-3.580 -4.222 -3.149 -0.186 3.695
5.878 1.961 2.579 1.597 0.679
4.161 1.237 1.810 1.504 0.317
1.996 0.331 0.896 1.257 -0.209
-1.633 -1.314 -0.900 0.765 -1.177
-1.189 -1.921 -1.430 -0.859 1.798
0.464 -0.447 0.110 1.041 -0.547
-2.117 -1.675 -1.102 0.716 -1.301
2.467 0.581 1.018 1.381 -0.133
-4.007 -4.465 -3.380 -0.169 3.943
1.954 0.200 0.698 1.249 -0.271
:
5.878 1.961 2.579 1.597 0.679
4.161 1.237 1.810 1.504 0.317
2.467 0.581 1.018 1.381 -0.133
1.996 0.331 0.896 1.257 -0.209
1.954 0.200 0.698 1.249 -0.271
0.464 -0.447 0.110 1.041 -0.547
-1.633 -1.314 -0.900 0.765 -1.177
-2.117 -1.675 -1.102 0.716 -1.301
-1.189 -1.921 -1.430 -0.859 1.798
-3.580 -4.222 -3.149 -0.186 3.695
-4.007 -4.465 -3.380 -0.169 3.943

-3.433 -0.583 -2.935 3.404 -1.076 0.793 0.776 -3.873 -1.182 -3.929 2.611 -0.047 -0.845
0.798 2.306 2.424 -2.464 -1.193 0.563 1.105 0.425 -0.226 3.778 0.344 3.536 0.059
3.770 0.559 1.383 -1.807 2.745 -1.552 -2.764 3.836 1.834 1.104 -3.700 -0.604 1.799
-4.673 -1.777 -4.374 4.276 -2.108 1.101 0.811 -4.954 -1.856 -4.816 5.438 -1.038 -1.536
0.161 2.779 2.731 -2.508 -1.617 1.348 1.209 0.184 -0.619 3.831 -0.641 2.284 -0.519
2.620 -1.078 0.426 -0.666 2.483 -1.923 -1.362 2.997 1.696 -0.316 -1.854 0.869 0.960
2.724 0.786 0.551 -0.765 2.507 -1.520 -2.822 3.065 1.423 -0.243 -1.207 -0.324 1.053
:
0.161 2.779 2.731 -2.508 -1.617 1.348 1.209 0.184 -0.619 3.831 -0.641 2.284 -0.519
0.798 2.306 2.424 -2.464 -1.193 0.563 1.105 0.425 -0.226 3.778 0.344 3.536 0.059
2.724 0.786 0.551 -0.765 2.507 -1.520 -2.822 3.065 1.423 -0.243 -1.207 -0.324 1.053
3.770 0.559 1.383 -1.807 2.745 -1.552 -2.764 3.836 1.834 1.104 -3.700 -0.604 1.799
-3.433 -0.583 -2.935 3.404 -1.076 0.793 0.776 -3.873 -1.182 -3.929 2.611 -0.047 -0.845
2.620 -1.078 0.426 -0.666 2.483 -1.923 -1.362 2.997 1.696 -0.316 -1.854 0.869 0.960
-4.673 -1.777 -4.374 4.276 -2.108 1.101 0.811 -4.954 -1.856 -4.816 5.438 -1.038 -1.536

3.012 -1.566 3.066 2.173 -5.103 1.519
1.580 2.973 -0.846 -0.268 1.652 1.607
:
1.580 2.973 -0.846 -0.268 1.652 1.607
3.012 -1.566 3.066 2.173 -5.103 1.519

3.207 -1.367 3.964 -0.850 -1.718 0.545
2.530 1.975 1.089 -2.345 -3.458 -1.542
-1.867 -0.253 -2.505 0.479 4.590 0.446
1.854 3.979 1.808 1.476 1.762 1.639
2.361 0.193 -4.182 1.476 1.979 1.539
:
1.854 3.979 1.808 1.476 1.762 1.639
2.530 1.975 1.089 -2.345 -3.458 -1.542
2.361 0.193 -4.182 1.476 1.979 1.539
-1.867 -0.253 -2.505 0.479 4.590 0.446
3.207 -1.367 3.964 -0.850 -1.718 0.545

-1.783 -0.303 0.543 -0.753 -0.040 0.688 4.222 0.880 0.898
2.444 2.081 -0.514 -0.418 -1.378 -2.836 4.222 -4.192 -0.335
-1.423 -0.577 0.442 1.636 0.286 0.118 4.222 1.537 -1.159
2.879 0.911 -1.120 -3.637 -1.203 -1.627 4.222 -2.700 3.039
-2.039 -0.165 0.693 0.553 -0.426 -0.734 4.222 0.985 -0.170
0.996 0.774 -0.007 2.081 0.859 1.157 4.222 -1.523 -2.590
2.359 1.984 -0.515 -1.148 -1.467 -2.721 4.222 -4.078 0.378
1.859 -1.449 -0.977 -0.036 1.225 1.583 4.222 2.003 0.320
:
2.444 2.081 -0.514 -0.418 -1.378 -2.836 4.222 -4.192 -0.335
2.359 1.984 -0.515 -1.148 -1.467 -2.721 4.222 -4.078 0.378
2.879 0.911 -1.120 -3.637 -1.203 -1.627 4.222 -2.700 3.039
0.996 0.774 -0.007 2.081 0.859 1.157 4.222 -1.523 -2.590
-2.039 -0.165 0.693 0.553 -0.426 -0.734 4.222 0.985 -0.170
-1.783 -0.303 0.543 -0.753 -0.040 0.688 4.222 0.880 0.898
-1.423 -0.577 0.442 1.636 0.286 0.118 4.222 1.537 -1.159
1.859 -1.449 -0.977 -0.036 1.225 1.583 4.222 2.003 0.320

-3.253 1.549 2.581 2.137 -2.366 3.437
5.052 1.722 1.817 -1.340 0.610 2.140
-1.304 0.745 1.550 1.644 3.388 4.614
4.032 1.723 0.922 -1.744 2.470 3.338
-2.736 1.360 -0.833 -0.436 0.289 -2.982
2.341 -3.019 -0.781 -0.138 1.465 -4.834
-3.319 1.445 3.116 2.583 -2.282 3.474
5.334 2.251 2.297 -2.081 1.556 2.593
:
5.334 2.251 2.297 -2.081 1.556 2.593
4.032 1.723 0.922 -1.744 2.470 3.338
5.052 1.722 1.817 -1.340 0.610 2.140
-3.253 1.549 2.581 2.137 -2.366 3.437
-3.319 1.445 3.116 2.583 -2.282 3.474
-2.736 1.360 -0.833 -0.436 0.289 -2.982
-1.304 0.745 1.550 1.644 3.388 4.614
2.341 -3.019 -0.781 -0.138 1.465 -4.834

-0.400 0.601 0.336 -5.326 0.061 -4.112 0.249 0.530 -0.429 0.100 0.337 0.460 1.348 -4.935 -1.113
1.127 -1.994 0.176 2.042 0.783 1.548 1.500 1.545 -1.221 -1.762 -2.256 -2.185 -2.127 1.432 1.387
0.123 1.715 -0.625 2.084 -0.195 1.403 -0.993 -0.942 1.539 1.754 1.994 2.009 3.135 2.368 0.307
2.497 0.025 1.404 -1.101 1.457 0.250 2.286 2.403 -0.224 -0.651 -0.557 -0.788 -1.424 -1.296 1.872
:
0.123 1.715 -0.625 2.084 -0.195 1.403 -0.993 -0.942 1.539 1.754 1.994 2.009 3.135 2.368 0.307
-0.400 0.601 0.336 -5.326 0.061 -4.112 0.249 0.530 -0.429 0.100 0.337 0.460 1.348 -4.935 -1.113
2.497 0.025 1.404 -1.101 1.457 0.250 2.286 2.403 -0.224 -0.651 -0.557 -0.788 -1.424 -1.296 1.872
1.127 -1.994 0.176 2.042 0.783 1.548 1.500 1.545 -1.221 -1.762 -2.256 -2.185 -2.127 1.432 1.387

-3.139 1.304 3.374 -1.878 0.718 3.921 1.335
-4.098 4.467 1.321 -0.638 -0.677 3.189 2.225
:
-4.098 4.467 1.321 -0.638 -0.677 3.189 2.225
-3.139 1.304 3.374 -1.878 0.718 3.921 1.335
